In the data rows, the value 128 means zero.
Each row below has a hidden score, from 0 to 20, with 10 about the middle. What is it? The score is a weighted sum of the row's numbers plus the product of two more (or one squared), each taken from its middle value.
array([138,  90, 111, 131, 147, 104, 111, 102, 135, 152, 144, 121, 124, 159, 124, 125, 112, 142,
       124, 147, 145, 138]): 10
array([138, 104, 111, 145, 143, 138, 104, 101, 130, 153, 121, 128, 129, 124, 124, 108, 107, 127,
       159, 152, 166, 118]): 6
array([152, 124, 107, 145, 139, 118, 118, 104, 124, 154, 125, 131, 120, 138,  97, 114, 106, 133,
       138, 154, 138, 145]): 6
array([152, 118, 106, 152, 141, 118, 124, 104, 124, 154, 130, 131, 117, 138, 111, 115, 106, 134,
       138, 155, 152, 124]): 11
array([131,  90, 113, 131, 148, 111, 118, 103, 134, 155, 134, 120, 124, 159, 118, 125, 114, 142,
       131, 149, 166, 131]): 6
array([111, 159, 163, 104,  87, 159, 166, 184, 118,  73, 112, 140, 137,  97, 152, 144, 165, 102,
       104,  81,  90, 111]): 16
array([131,  90, 118, 118, 149, 131,  90, 102, 138, 153, 137, 118, 136, 145, 138, 116, 111, 136,
       152, 146, 159, 118]): 13
array([159, 166, 117, 159,  89, 166, 138, 143,  96, 107,  68, 166, 131,  90, 104,  82, 108,  70,
       166, 136,  97,  97]): 12
array([138, 124, 109, 138, 141, 145,  90, 102, 129, 151, 123, 126, 130, 124, 124, 107, 105, 127,
       159, 153, 152, 118]): 10
array([138, 104, 113, 131, 146, 104, 111, 103, 132, 155, 133, 121, 121, 159, 118, 122, 111, 141,
       131, 148, 145, 131]): 9
array([152, 131, 104, 152, 138, 118, 118, 104, 125, 152, 129, 131, 121, 131, 104, 116, 106, 134,
       138, 152, 159, 138]): 11
array([152, 124, 105, 152, 141, 118, 124, 104, 124, 157, 127, 132, 119, 138, 111, 117, 105, 132,
       138, 152, 138, 131]): 11
array([152, 131, 112, 145, 143, 138,  90, 101, 129, 150, 119, 127, 129, 124, 131, 105, 107, 128,
       159, 154, 145, 118]): 12
array([138, 111, 109, 145, 143, 145,  90, 102, 127, 151, 122, 127, 130, 124, 124, 109, 105, 127,
       159, 153, 152, 111]): 16
array([159, 159, 118, 159,  92, 166, 138, 141,  95, 106,  73, 166, 129,  90, 104,  83, 107,  70,
       166, 137,  97,  97]): 12
array([166, 166, 105, 159,  78, 145, 166, 155,  75, 108,  86, 178,  89,  97,  97, 121, 115,  95,
       111, 135,  90, 145]): 10
array([ 90, 145, 175,  90, 140, 159, 124, 146, 164,  97, 133,  95, 178, 111, 166, 136, 167, 126,
       124,  91, 111,  90]): 14
array([104, 138, 142, 111, 134,  90, 138, 137, 141, 125, 154, 111, 122, 159, 152, 168, 153, 158,
       104, 108, 124, 152]): 11
array([124,  97, 113, 138, 146, 111, 111, 102, 134, 153, 140, 121, 124, 166, 118, 121, 115, 141,
       131, 146, 152, 131]): 11
array([ 90, 124, 171,  90, 146, 152, 124, 140, 168, 107, 141,  92, 176, 111, 166, 140, 164, 136,
       118,  95, 124, 104]): 9
array([111, 138, 141, 111, 137,  97, 145, 138, 140, 123, 157, 111, 121, 159, 145, 164, 149, 159,
        97, 109, 124, 159]): 10
array([152, 152, 121, 152, 103, 166, 131, 133, 108, 116,  85, 154, 141,  90, 131,  83, 109,  77,
       166, 138, 111,  90]): 10
array([152, 124, 106, 145, 140, 124, 124, 103, 125, 154, 130, 131, 119, 145, 104, 116, 106, 133,
       138, 155, 145, 138]): 7
array([ 97, 145, 152, 104, 126, 104, 152, 153, 140, 105, 158, 112, 126, 124, 152, 171, 162, 153,
        90,  96, 104, 145]): 13
array([131,  90, 118, 124, 149, 124,  90, 101, 141, 151, 132, 118, 134, 145, 131, 116, 113, 136,
       152, 145, 152, 118]): 14
array([118, 131, 144, 118, 138,  90, 145, 140, 141, 130, 187, 108, 113, 145, 131, 169, 160, 168,
        90, 105, 118, 159]): 19
array([104, 131, 141, 104, 135,  90, 145, 139, 139, 122, 163, 111, 123, 159, 145, 166, 151, 158,
        97, 107, 124, 152]): 11
array([124, 104, 111, 131, 146, 104, 111, 103, 133, 157, 145, 121, 125, 159, 111, 124, 114, 143,
       131, 145, 166, 145]): 7
array([ 90, 138, 165,  97, 141, 159, 104, 136, 161, 109, 134,  99, 177, 111, 166, 124, 154, 122,
       152, 102, 131,  90]): 13
array([166, 166, 105, 159,  79, 145, 166, 156,  78, 108,  92, 179,  89,  97,  97, 118, 112,  96,
       111, 132,  90, 145]): 9
array([ 97, 118, 165,  97, 150, 152, 111, 130, 167, 115, 142,  94, 175, 118, 159, 130, 154, 132,
       145, 104, 138,  97]): 10
array([152, 124, 104, 159, 137, 124, 124, 103, 122, 158, 127, 131, 118, 131,  97, 116, 105, 134,
       138, 154, 138, 131]): 13
array([ 90, 124, 172,  90, 145, 145, 124, 140, 166, 105, 140,  92, 175, 118, 166, 144, 166, 138,
       124,  95, 124, 104]): 10
array([ 97, 118, 166,  97, 150, 152, 104, 130, 168, 115, 126,  94, 173, 118, 159, 130, 153, 132,
       145, 104, 131,  97]): 9
array([152, 152, 122, 152, 103, 166, 131, 133, 107, 115,  87, 155, 139,  97, 118,  82, 107,  77,
       166, 136, 118,  97]): 11
array([152, 145, 131, 138, 107, 166, 138, 139, 117, 119, 110, 149, 136,  90, 124,  86, 120,  84,
       166, 128,  97,  90]): 16
array([ 97, 118, 165,  97, 151, 152, 104, 130, 167, 115, 138,  96, 175, 118, 159, 130, 153, 131,
       145, 102, 131,  97]): 10
array([159, 159, 102, 166,  89, 124, 159, 146,  83, 120, 103, 170,  86, 104,  97, 126, 112, 111,
       111, 135,  97, 159]): 9
array([131,  97, 113, 131, 146, 111, 111, 103, 133, 153, 138, 121, 124, 152, 118, 125, 112, 142,
       131, 147, 159, 124]): 10
array([ 90, 111, 165,  97, 150, 152,  97, 130, 166, 114, 137,  94, 174, 111, 159, 130, 154, 131,
       145, 103, 131,  97]): 13
array([118, 166, 156, 118,  81, 166, 166, 183, 107,  72,  98, 152, 137,  90, 145, 129, 153,  88,
       111,  91,  90, 104]): 18
array([ 90, 111, 164,  97, 149, 152, 104, 130, 165, 114, 137,  94, 176, 118, 159, 130, 156, 131,
       145, 103, 131,  97]): 12
array([138, 111, 106, 152, 139, 118, 118, 102, 123, 153, 125, 132, 115, 145, 104, 114, 103, 133,
       138, 152, 152, 124]): 12
array([166, 166,  98, 166,  81, 145, 159, 149,  75, 113,  91, 180,  89,  97,  90, 110, 105,  92,
       118, 140,  97, 145]): 10
array([166, 159, 103, 159,  87, 124, 166, 147,  84, 120, 108, 170,  85, 104,  97, 129, 113, 109,
       111, 137,  97, 159]): 9
array([118,  90, 120, 124, 150, 131,  90, 101, 139, 151, 133, 118, 134, 145, 138, 113, 112, 136,
       152, 150, 166, 111]): 10
array([111, 118, 141, 111, 138,  90, 138, 139, 139, 123, 162, 111, 124, 159, 145, 166, 152, 160,
        97, 108, 131, 159]): 9
array([ 90, 145, 177,  90, 137, 152, 131, 146, 163, 100, 134,  97, 178, 111, 166, 135, 166, 126,
       124,  91, 111,  90]): 14
array([131, 124, 110, 138, 143, 138, 111, 101, 128, 150, 130, 128, 129, 124, 131, 108, 105, 127,
       166, 152, 138, 111]): 16
array([131, 104, 118, 118, 151, 124,  97, 100, 138, 150, 131, 117, 133, 152, 145, 112, 113, 135,
       152, 147, 166, 111]): 5
array([145, 166, 127, 138,  91, 166, 138, 149, 101, 100,  78, 162, 137,  90, 124,  85, 117,  70,
       166, 128,  97,  90]): 10
array([124,  97, 111, 131, 148, 111, 111, 102, 134, 152, 145, 122, 123, 166, 118, 123, 112, 142,
       131, 146, 152, 124]): 12
array([124,  97, 113, 124, 147, 111, 104, 102, 134, 154, 136, 121, 125, 159, 111, 123, 111, 143,
       131, 147, 166, 131]): 7
array([118,  90, 116, 118, 151, 131, 104, 101, 139, 151, 126, 118, 133, 152, 138, 116, 113, 136,
       152, 150, 166, 118]): 6
array([104, 138, 139, 111, 129,  97, 152, 146, 133, 117, 154, 119, 113, 131, 131, 165, 151, 154,
        90, 106, 111, 166]): 7
array([124,  90, 118, 124, 149, 131,  90, 101, 137, 152, 137, 117, 135, 145, 145, 118, 115, 134,
       152, 147, 166, 118]): 13
array([166, 166, 107, 166,  76, 145, 166, 156,  77, 107,  91, 178,  89,  97,  97, 119, 113,  96,
       111, 132,  90, 145]): 12
array([152, 111, 106, 145, 140, 118, 118, 104, 123, 157, 132, 131, 119, 138, 104, 117, 106, 132,
       138, 151, 145, 131]): 11
array([159, 166, 118, 159,  91, 166, 138, 144,  94, 106,  79, 166, 130,  90, 104,  81, 107,  72,
       166, 135,  97,  97]): 15
array([145, 118, 112, 145, 140, 145, 104, 101, 129, 153, 122, 128, 128, 124, 124, 109, 106, 126,
       166, 152, 152, 118]): 10
array([166, 159,  95, 166,  90, 138, 159, 140,  82, 125,  99, 172,  84, 104,  90, 116, 105, 105,
       118, 144, 104, 152]): 8
array([104, 124, 143, 104, 136,  90, 145, 138, 141, 123, 161, 110, 122, 152, 145, 169, 150, 159,
       104, 109, 131, 159]): 7
array([111, 131, 144, 111, 138,  90, 138, 138, 142, 125, 155, 112, 122, 166, 152, 166, 149, 159,
        97, 112, 124, 159]): 8
array([104, 159, 161, 104,  88, 159, 166, 184, 119,  72, 111, 139, 138,  97, 152, 144, 164, 103,
       104,  82,  90, 111]): 16
array([118, 118, 142, 104, 136,  90, 145, 138, 138, 124, 163, 111, 121, 159, 138, 167, 152, 160,
        97, 109, 131, 159]): 8
array([159, 159, 103, 166,  87, 124, 159, 148,  80, 118, 105, 170,  85, 104,  90, 125, 113, 108,
       111, 134,  97, 166]): 9
array([ 97, 138, 155,  97, 134, 104, 138, 146, 147, 111, 161, 105, 131, 145, 152, 170, 165, 158,
        97,  95, 118, 145]): 13
array([118, 138, 140, 118, 126,  97, 152, 145, 131, 116, 154, 119, 115, 138, 131, 167, 153, 154,
        90, 106, 111, 166]): 10
array([124,  90, 118, 124, 150, 124,  90, 101, 140, 151, 131, 118, 136, 145, 145, 113, 115, 137,
       152, 147, 166, 124]): 7
array([111, 118, 140, 111, 136,  97, 138, 138, 140, 122, 158, 111, 120, 166, 152, 168, 151, 160,
        97, 109, 131, 159]): 8
array([111, 145, 140, 118, 128,  97, 152, 145, 133, 115, 151, 120, 116, 131, 131, 169, 151, 155,
        90, 108, 118, 166]): 9
array([166, 166, 102, 166,  77, 145, 159, 150,  78, 114,  91, 180,  90, 104,  90, 110, 106,  92,
       118, 139,  97, 145]): 12
array([131,  97, 113, 138, 145, 111, 111, 102, 133, 156, 136, 121, 125, 166, 118, 123, 113, 141,
       131, 148, 166, 124]): 12
array([159, 159, 106, 159,  89, 124, 159, 147,  82, 118, 107, 171,  86, 104,  90, 125, 112, 108,
       111, 134,  97, 166]): 7
array([152, 111, 106, 152, 139, 111, 118, 103, 124, 152, 136, 130, 117, 131, 104, 119, 105, 133,
       145, 153, 145, 138]): 10
array([104, 145, 153, 104, 126, 104, 152, 152, 138, 107, 161, 111, 127, 124, 152, 169, 164, 153,
        90,  95, 104, 152]): 11
array([124,  90, 116, 124, 151, 131,  97,  99, 138, 152, 137, 117, 136, 152, 131, 114, 113, 135,
       152, 148, 166, 118]): 8
array([118,  90, 119, 124, 149, 124,  90, 100, 140, 153, 134, 117, 135, 145, 138, 115, 113, 134,
       152, 148, 159, 118]): 13
array([118, 145, 141, 118, 127,  97, 152, 144, 131, 117, 148, 119, 115, 131, 131, 170, 151, 154,
        90, 109, 111, 166]): 8
array([166, 152,  98, 166,  90, 138, 159, 140,  80, 123, 104, 173,  87, 104,  90, 117, 105, 106,
       111, 145, 104, 152]): 9
array([ 90, 124, 173,  90, 148, 152, 124, 140, 169, 107, 135,  92, 175, 111, 166, 141, 166, 136,
       118,  95, 118, 104]): 10
array([166, 152, 102, 159,  88, 131, 159, 147,  82, 119, 107, 171,  86, 104,  90, 128, 111, 109,
       104, 136,  97, 166]): 8
array([104, 159, 167, 104,  91, 159, 159, 183, 122,  71, 105, 136, 145,  90, 159, 141, 165,  99,
       111,  80,  90, 104]): 14
array([166, 152,  96, 166,  90, 131, 152, 141,  80, 125,  98, 172,  86, 104,  90, 120, 105, 105,
       111, 142, 104, 152]): 10
array([ 90, 118, 173,  90, 146, 152, 124, 140, 167, 105, 147,  91, 175, 118, 166, 142, 166, 137,
       118,  90, 124, 104]): 11
array([145, 152, 121, 152, 103, 166, 131, 133, 108, 116,  74, 155, 139,  97, 131,  81, 108,  77,
       166, 139, 104,  97]): 7
array([159, 159, 103, 159,  88, 124, 159, 147,  84, 121, 107, 170,  83, 111,  90, 126, 113, 110,
       104, 138,  97, 166]): 8
array([104, 166, 166, 104,  93, 159, 159, 184, 123,  71, 109, 138, 145,  90, 159, 141, 163,  99,
       111,  80,  90, 104]): 16
array([ 97, 138, 168,  97, 142, 159, 111, 136, 163, 107, 125,  99, 177, 111, 166, 128, 156, 121,
       145, 103, 124,  90]): 11
array([145, 104, 112, 124, 148, 111, 118, 103, 132, 154, 136, 121, 123, 166, 118, 125, 111, 143,
       131, 146, 145, 124]): 10
array([124,  97, 112, 124, 147, 111, 104, 103, 133, 153, 142, 122, 122, 166, 111, 124, 111, 142,
       131, 150, 152, 145]): 6
array([131,  97, 111, 131, 147, 111, 104, 104, 133, 152, 140, 120, 123, 159, 111, 125, 111, 141,
       124, 151, 166, 138]): 8
array([145, 124, 111, 145, 142, 138, 104, 102, 129, 150, 127, 128, 130, 124, 124, 107, 105, 127,
       159, 154, 166, 111]): 10
array([138, 104, 113, 131, 147, 111, 124, 103, 132, 155, 139, 121, 125, 159, 111, 121, 113, 141,
       131, 147, 159, 138]): 5
array([152, 152, 120, 159, 104, 166, 131, 132, 107, 115,  80, 156, 139,  97, 124,  79, 107,  80,
       166, 139, 111,  90]): 10
array([138, 152, 129, 131, 104, 166, 138, 138, 114, 111,  84, 152, 147,  90, 138,  84, 116,  78,
       166, 130, 104,  90]): 6
array([138, 104, 111, 124, 148, 111, 118, 103, 131, 152, 135, 122, 126, 152, 118, 124, 113, 140,
       131, 146, 152, 138]): 4
array([118,  90, 118, 124, 151, 131,  90, 101, 140, 153, 128, 118, 135, 145, 145, 114, 112, 137,
       152, 146, 166, 118]): 8
array([152, 118, 105, 145, 141, 118, 111, 103, 122, 155, 127, 131, 117, 131,  97, 118, 105, 133,
       138, 154, 152, 131]): 10
array([145, 124, 107, 145, 139, 118, 124, 103, 124, 151, 129, 131, 118, 138, 104, 115, 106, 133,
       145, 153, 152, 124]): 11
array([138, 118, 111, 138, 144, 145, 104, 101, 130, 154, 123, 126, 130, 131, 124, 107, 106, 125,
       159, 152, 159, 111]): 9
array([145, 111, 104, 152, 138, 118, 124, 103, 123, 154, 127, 130, 117, 138,  97, 116, 105, 133,
       138, 152, 145, 124]): 13
array([152, 131, 111, 138, 143, 138, 104, 102, 130, 152, 124, 128, 128, 124, 111, 108, 106, 126,
       159, 151, 152, 111]): 10
array([166, 152, 102, 159,  88, 124, 166, 148,  84, 121, 107, 170,  83, 104,  97, 128, 111, 108,
       104, 135, 104, 159]): 7
array([111, 131, 139, 111, 137,  90, 138, 137, 140, 122, 160, 112, 123, 159, 152, 167, 150, 160,
       104, 110, 124, 152]): 11
array([159, 166, 118, 159,  90, 166, 145, 143,  98, 109,  73, 167, 131,  90,  97,  81, 108,  71,
       166, 138,  97,  97]): 14
array([145, 145, 119, 152, 103, 166, 131, 133, 108, 116,  77, 154, 137,  97, 118,  78, 108,  77,
       166, 138, 118,  90]): 9
array([111, 124, 143, 111, 136,  90, 145, 139, 140, 126, 164, 112, 123, 166, 138, 164, 153, 160,
        97, 111, 118, 152]): 14
array([124, 104, 118, 124, 150, 131,  97, 101, 138, 151, 136, 117, 134, 145, 138, 115, 114, 136,
       152, 148, 166, 118]): 7
array([124,  97, 113, 124, 146, 104, 124, 102, 131, 153, 133, 121, 123, 152, 111, 124, 112, 140,
       124, 149, 152, 138]): 4
array([152, 152, 121, 152, 104, 166, 131, 133, 110, 116,  80, 155, 139,  97, 118,  82, 105,  78,
       166, 139, 104,  90]): 10
array([145, 104, 111, 138, 142, 138,  97, 102, 131, 152, 122, 127, 128, 124, 124, 110, 103, 126,
       159, 151, 145, 111]): 17
array([104, 138, 143, 111, 137,  90, 138, 138, 142, 126, 152, 111, 122, 152, 152, 168, 151, 159,
        97, 107, 124, 152]): 9
array([166, 152, 102, 166,  88, 124, 159, 147,  84, 120, 104, 170,  85, 104,  90, 127, 112, 108,
       104, 135,  97, 166]): 8
array([138, 138, 106, 152, 139, 118, 124, 102, 124, 152, 128, 131, 117, 131, 111, 118, 104, 133,
       138, 154, 138, 131]): 10
array([166, 166,  98, 166,  78, 145, 166, 149,  75, 116,  87, 182,  86,  97,  90, 110, 104,  91,
       118, 141,  90, 145]): 9
array([138,  97, 113, 131, 147, 111, 118, 103, 134, 155, 133, 122, 123, 159, 118, 124, 112, 141,
       124, 148, 166, 131]): 5
array([111, 145, 140, 118, 127,  97, 152, 146, 132, 118, 149, 118, 115, 138, 131, 167, 152, 153,
        90, 107, 111, 166]): 9
array([152, 118, 107, 152, 139, 124, 118, 102, 123, 152, 129, 131, 117, 138, 104, 118, 105, 134,
       138, 152, 138, 138]): 10
array([111, 131, 141, 111, 136,  90, 138, 138, 137, 122, 162, 111, 123, 152, 145, 168, 152, 159,
        97, 110, 131, 159]): 10
array([118,  90, 118, 124, 148, 131,  97, 102, 139, 151, 134, 117, 134, 145, 138, 114, 113, 135,
       152, 146, 159, 118]): 10
array([152, 118, 106, 145, 139, 118, 118, 103, 124, 156, 131, 131, 116, 131, 111, 115, 104, 133,
       138, 154, 145, 138]): 7
array([145, 124, 105, 152, 141, 118, 124, 104, 124, 153, 131, 131, 118, 138, 111, 115, 105, 133,
       138, 154, 138, 124]): 12
array([145, 124, 110, 145, 142, 138,  97, 101, 132, 152, 122, 128, 127, 124, 124, 109, 106, 129,
       159, 151, 159, 124]): 6
array([ 97, 138, 167,  97, 144, 159, 118, 135, 161, 108, 131, 100, 177, 111, 159, 127, 155, 121,
       152, 103, 118,  90]): 12
array([166, 152,  97, 166,  91, 138, 159, 141,  82, 122, 102, 172,  87, 104,  90, 118, 102, 107,
       111, 145, 104, 152]): 9
array([111, 118, 143, 104, 136,  97, 145, 138, 141, 125, 154, 111, 123, 159, 138, 170, 151, 160,
        97, 109, 131, 152]): 9
array([ 97, 111, 165,  97, 150, 152,  97, 130, 166, 116, 142,  93, 176, 111, 159, 131, 154, 131,
       145, 105, 131,  97]): 15
array([159, 159, 103, 159,  87, 124, 159, 147,  84, 119, 108, 171,  84, 111,  97, 126, 113, 108,
       104, 136,  97, 166]): 7
array([124,  97, 111, 131, 147, 111, 111, 102, 136, 155, 136, 122, 123, 159, 118, 123, 113, 142,
       138, 150, 159, 124]): 10
array([ 90, 124, 173,  90, 146, 152, 124, 140, 169, 107, 141,  92, 175, 118, 166, 141, 163, 136,
       124,  94, 118, 104]): 10
array([138, 118, 111, 138, 142, 138,  97, 102, 131, 151, 122, 128, 130, 124, 124, 109, 106, 127,
       159, 151, 159, 118]): 7
array([ 97, 111, 166,  90, 149, 152, 111, 129, 165, 115, 138,  94, 176, 118, 166, 131, 153, 131,
       145, 105, 131,  97]): 10
array([131,  90, 112, 131, 147, 111, 111, 103, 132, 152, 135, 122, 123, 159, 111, 123, 112, 141,
       131, 148, 138, 138]): 13
array([166, 152,  97, 166,  91, 138, 159, 141,  83, 122,  99, 171,  85, 104,  90, 116, 104, 106,
       118, 145, 104, 152]): 8
